Each named move below is a turn or a mirror, shown by a few rows before and after it. Which moves, in which order, take the first row of each later pair to the second? The first pair is answered.
Rolid:
[-0.79 -2.06 -2.74  1.51 -0.46 -0.16  1.35  0.55] -> [-1.35 -1.64 -3.06  0.60 -0.36 -0.01  1.67  0.36]
[-0.30 -2.38 -2.79 -0.23 -2.97  1.28 -1.30  1.52] -> [-1.06 -1.72 -3.10 -1.56 -2.67  1.27 -0.80  1.15]
[-0.09  0.66  1.11 -0.36  0.21 -0.40  0.47 -1.09] -> [ 0.49  0.26  1.41  0.63  0.11 -0.39  0.05 -0.85]
das:
[ 0.45 -1.35 -0.60  0.51  0.42  0.95 -1.72 -0.42] -> [ 0.49 -1.29 -0.78  0.69  0.62  1.24 -1.41 -0.68]
[-1.02  0.43  0.99 -0.19 -0.87  0.52 -0.40 -1.52] -> [-1.02  0.46  0.99 -0.15 -0.77  0.57 -0.24 -1.58]
[ 0.18 -3.34 -0.89 -0.02 -2.12 -2.42 -0.45  0.65] -> [ 0.28 -2.63 -2.50  1.14 -0.50 -0.26  2.84 -1.15]
[-1.39 -2.16 -0.31  2.20 -2.11 -2.72 -1.22 -1.32] -> [-1.25 -1.55 -1.47  3.24 -0.80 -1.00  1.16 -2.51]
kam:
[ 0.05  1.89  3.02 -0.59 -0.83 -0.17 -3.67  2.65] -> [-3.84  2.31 -0.79 -1.60  0.08  2.62 -1.67 -1.19]
[-0.57 -0.10  0.78  1.21  1.42  2.31 -1.81 -2.97] -> [-1.64 -2.11 -1.57  0.92 -0.57 -0.93  1.82 -2.69]
[ 2.41 -0.28 -1.73  0.56 -2.22  1.45 -2.86  4.33] -> [ 0.22  0.65 -3.20 -0.06 -0.72  4.39 -2.78  1.57]
[-0.23  0.91  1.38 -0.31  0.97  0.43  3.29 -2.63] -> [ 1.04  0.13  2.18 -0.01 -0.01 -1.57  3.59 -0.86]
Pairs:
Between the rows of a pair lie 2 to 3 moves.
[-1.48  0.82  1.84 -4.08 -0.59 -3.30  1.53  0.47] -> [-0.22  1.46  3.26  0.65  1.72  2.53 -3.24 -1.64]  Rolid, kam
[ 0.80  2.11  0.28 -1.45  1.64  0.71  0.17 -0.02] -> [-0.08  0.02  0.44 -1.05 -0.60 -0.81 -2.71  0.41]  Rolid, kam, das
[ 2.00  1.08  0.53 -1.67  0.95 -0.89  3.49  2.61] -> [ 2.00  2.34  1.57 -0.44  2.82  3.04  0.22  1.05]  Rolid, das, kam
[-0.33 -1.18  0.77 -0.11 -0.96 -2.01 -3.15  0.06] -> [-0.13 -1.22  0.75  0.41 -1.04 -1.93 -3.19  0.11]  das, Rolid, das
[-5.43  0.36 -0.25 -0.89  0.09 -0.91 -0.34 -5.90] -> [-3.18 -1.49  1.87 -0.75 -2.79 -6.09 -1.04 -1.86]  das, kam
[ 2.31 -1.56 -1.40 -1.14 -2.46 -0.44 -1.01  4.70] -> [ 3.90 -0.16 -1.74  0.45 -0.11  1.77  1.77  3.99]  das, Rolid, kam
[ 0.69  0.09 -0.06 -0.72 -1.82  0.22 -1.89  1.11] -> [ 1.44 -0.05 -1.54  0.55 -1.23  0.37  1.70  0.54]  das, kam
[-1.56 -0.96 -1.47 -3.10 -0.70  1.32 -0.77  1.83] -> [ 1.28 -0.03  0.87 -1.60  0.24  1.78 -1.67  3.19]  das, kam, kam
[ 1.52  0.38  0.56 -0.38  0.41 -0.67  0.71  2.03] -> [ 1.22  0.53  0.54 -0.79  0.50 -0.72  0.72  1.93]  das, Rolid, das
[ 2.87 -2.12 -0.57  2.36 -0.99  0.30  0.49  1.63] -> [-0.23  0.26  0.06 -3.41 -0.46  1.06 -3.00  1.02]  kam, Rolid, das
[ 1.00  0.79  0.78 -1.93  0.13 -0.19  0.41  3.97] -> [ 1.57  0.54  1.17  0.40  0.74  1.93 -1.97  3.17]  kam, das, Rolid
[ 1.12  0.12 -0.85 -1.27  0.83  1.24  0.02  0.09] -> [ 1.00 -0.98 -0.53 -1.04 -0.42  0.00 -1.38  0.68]  Rolid, kam, das
[ 2.41 -0.18  0.79  0.37 -0.34  1.87 -2.06  1.26] -> [ 0.87  0.81  0.52 -2.68 -0.38  1.48 -2.09  1.20]  das, Rolid, das
[ 0.98  0.79  1.75  1.93  0.73 -0.74 -0.61  0.13] -> [-0.84  1.50  0.45 -1.12  0.73 -1.68  1.49 -0.42]  Rolid, kam
[ 1.27  0.68  1.39  1.44  0.14  0.79 -1.66  0.19] -> [-1.32  0.83 -0.59 -2.18 -0.51 -0.55  1.06 -0.57]  Rolid, das, kam
[ 0.74  1.24  0.36 -1.45  2.43  1.19  0.52 -1.33] -> [-0.33 -0.14 -0.94  0.10  1.86  1.85 -0.20 -2.43]  Rolid, das, kam
[-0.09 -1.71  1.48 -0.38 -2.28 -2.56  0.53  1.67] -> [ 1.06 -1.57  0.46  2.55 -1.04 -0.74  2.93  0.54]  Rolid, das, Rolid
[ 2.12  3.73  2.31 -0.33  2.79  2.50 -0.44  0.37] -> [ 2.54 -0.65 -0.18  5.16  0.33  1.17  1.58 -0.11]  kam, Rolid
[-3.00 -3.96 -3.22  0.32 -2.36 -1.74  1.33 -0.56] -> [-0.49  0.35 -2.42  0.55  2.18  2.47  4.96 -1.71]  kam, das, Rolid
[-2.49  1.06  0.71  0.06  1.27  1.77  1.94 -4.29] -> [-0.50 -1.45  1.23  0.98 -1.58 -3.33  3.82 -0.97]  kam, Rolid
[ 0.50  1.81  2.10 -0.69  0.76  0.97 -2.03  1.39] -> [-2.42  0.70  0.10 -2.34 -0.43  0.24 -1.80  0.15]  kam, das
[-1.45  2.20  3.09 -1.40  2.42 -1.21 -2.35 -2.81] -> [ 0.18 -1.43  1.13  4.83  1.01 -1.92  0.28 -3.03]  kam, Rolid, das
[-2.20  1.10  1.06 -2.63 -1.05  0.90 -3.32  0.82] -> [-2.05 -0.38  0.22 -2.58 -2.72 -1.93 -1.22  1.96]  kam, kam
[-0.62 -1.04 -2.26 -2.63  0.98  1.48  1.50  1.77] -> [ 1.51 -1.14 -1.35 -1.00  1.17  0.93  2.30  2.85]  kam, Rolid, das
[ 3.49 -0.73 -0.06  3.18 -0.22 -0.05  1.95  2.40] -> [ 0.38  2.63 -0.91 -0.86  2.37  3.88  1.57 -0.50]  kam, Rolid
[-2.51 -0.08 -0.40 -2.52  0.50  1.44 -1.45 -1.24] -> [-0.50 -0.42  1.66 -2.77 -0.51 -1.33 -1.93  1.66]  kam, kam, Rolid
